Each row has a name. After each piece below comes the name of the row it's from, unless a question asks for something else. Each question is about the rows just above it. Places in a row count from 1.

[110 111 152 133 167 138] -> Degef
[104 213  57  95  68 156] -> Zof
[114 131 117 117 154 113] -> lona
[118 112 136 144 121 122] -> dedol
[210 110  85 128 140 104] -> gek
[104 123 146 132 166 141] -> dini
[156 140 157 140 113 149] -> lut
One entry of gek was changed: [209 110  85 128 140 104]. Where, and from what?
1, [210]
Changed gek: [210 110  85 128 139 104]. Place and old value:
5, [140]
Changed Degef: [110 111 153 133 167 138]. Place and old value:
3, [152]
One entry of dini was changed: [104 123 146 132 167 141]. Where, and from what?
5, [166]
Changed dini: [104 123 147 132 166 141]. Place and old value:
3, [146]
Where does [118 113 136 144 121 122] differ from dedol, and what was there?
2, [112]

[ 76 173 150  67 177 152  56] -> dedol
[ 76 177 152 172  56  66 150] -> bam
[150  76 172  56 152  67 177] -> Butod
[ 76  67 152 177  56 151 173] -> lona
[ 56 152 177  67 150 173  76] is which row reordered?
dedol
Put [ 56  67  76 150 152 173 177] back in order: which row is it?
dedol
Where does [ 76 174 150  67 177 152  56] differ from dedol, and what was there?
2, [173]
Which row holds these entries in another order? [177  67 152  56 172  76 150]
Butod
Changed lona: [ 76  67 152 176  56 151 173]. Place and old value:
4, [177]
Changed dedol: [ 77 173 150  67 177 152  56]. Place and old value:
1, [76]
Changed dedol: [ 76 173 150  67 177 153  56]. Place and old value:
6, [152]

[184 130 134 158  95  50] = Zof
[120 129 159  97 101  89] = Degef
[134 130 157  50 184  96] = dedol
[206 115 158 134 128 152] = Tol
[184 134  50  96 158 130] = dini
Put [ 50  95 158 134 130 184] back in order: which row is it?
Zof
Changed Tol: [206 115 159 134 128 152]. Place and old value:
3, [158]
Which row holds these entries in another order? [ 50  96 130 134 158 184]
dini
[ 89  97 101 120 129 159] is which row reordered?
Degef
Where does [184 134  50  96 159 130] differ from dini, and what was there?
5, [158]

[ 96 115 162 114  90 135 122  78 120 135 125 142] : Tol
[120 144 102 126 197 110 129 148 126 132 138 121] : dini
[ 96 115 162 114  90 135 122  96 138 167 123 107] : Degef
[129 132 110 102 138 144 121 126 120 196 148 126] : bam
Changed bam: [129 132 110 102 138 144 121 127 120 196 148 126]. Place and old value:
8, [126]
One entry of Degef was changed: [ 96 115 162 114  90 135 121  96 138 167 123 107]. Where, and from what?
7, [122]
Where does [120 144 102 126 197 109 129 148 126 132 138 121] differ from dini, and what was there?
6, [110]
[121 138 132 126 148 129 110 197 126 102 144 120] is which row reordered?
dini

[143 129 164 141 128 131 115 136 129 131 139 138 130 131 140 148 133 128
 143 147] = Zof
[131 136 147 143 140 131 128 139 115 133 130 129 164 128 141 138 129 131
 148 143] = bam
[128 143 164 139 131 131 140 147 129 148 129 115 133 131 138 136 143 141
 128 131] = Butod
[128 136 129 141 131 128 147 131 131 143 133 143 148 164 131 140 140 138
 129 115] = gek
[128 148 143 129 128 130 136 129 147 164 139 131 138 140 131 143 141 133
 115 131] = Degef
[115 128 128 129 129 131 131 131 131 133 136 138 139 140 141 143 143 147
 148 164] is which row reordered?
Butod
One entry of gek was changed: [128 136 129 141 131 128 147 131 131 143 133 143 148 164 131 140 140 138
 130 115]. Where, and from what?
19, [129]
One entry of Degef was changed: [128 148 143 129 128 130 136 129 147 164 139 131 138 140 130 143 141 133
 115 131]. Where, and from what?
15, [131]
One entry of Butod was changed: [128 143 164 140 131 131 140 147 129 148 129 115 133 131 138 136 143 141
 128 131]. Where, and from what?
4, [139]
[131 128 141 143 136 138 131 133 115 129 148 129 147 140 131 131 139 164
 143 128] is which row reordered?
Butod
[128 131 128 143 164 139 131 131 140 147 129 148 129 115 133 131 138 136
 143 141] is which row reordered?
Butod
Put [147 140 141 131 115 133 143 136 148 128 138 129 131 143 140 129 164 128
 131 131] back in order: which row is it?
gek

[148 146 163 119  69 143 138 137 126 190 113 154  99  98 130 122  82 122
 199 134 124 134 125 110] : lona
[121 112  98 131 151 117 123 132 140 103 133 123 141 137 131 145 156 133
 201 127 129 123 127 132] : lut
[121 112  98 131 151 117 123 132 140 103 133 123 141 137 131 145  98 120
 201 122 130 138 139 144] : fas
[111 113  98 135 179 115 119 120 130  74 141 106 153 153 142 133 167 133
 202 123 131 123 131 143] : Zof
[ 98  98 103 112 117 120 121 122 123 123 130 131 131 132 133 137 138 139
 140 141 144 145 151 201] is which row reordered?
fas
Put [122  98 126 134 110 124 137 190 146 119 122 113  82 199  99  69 134 148
 125 130 143 154 163 138] back in order: which row is it?
lona

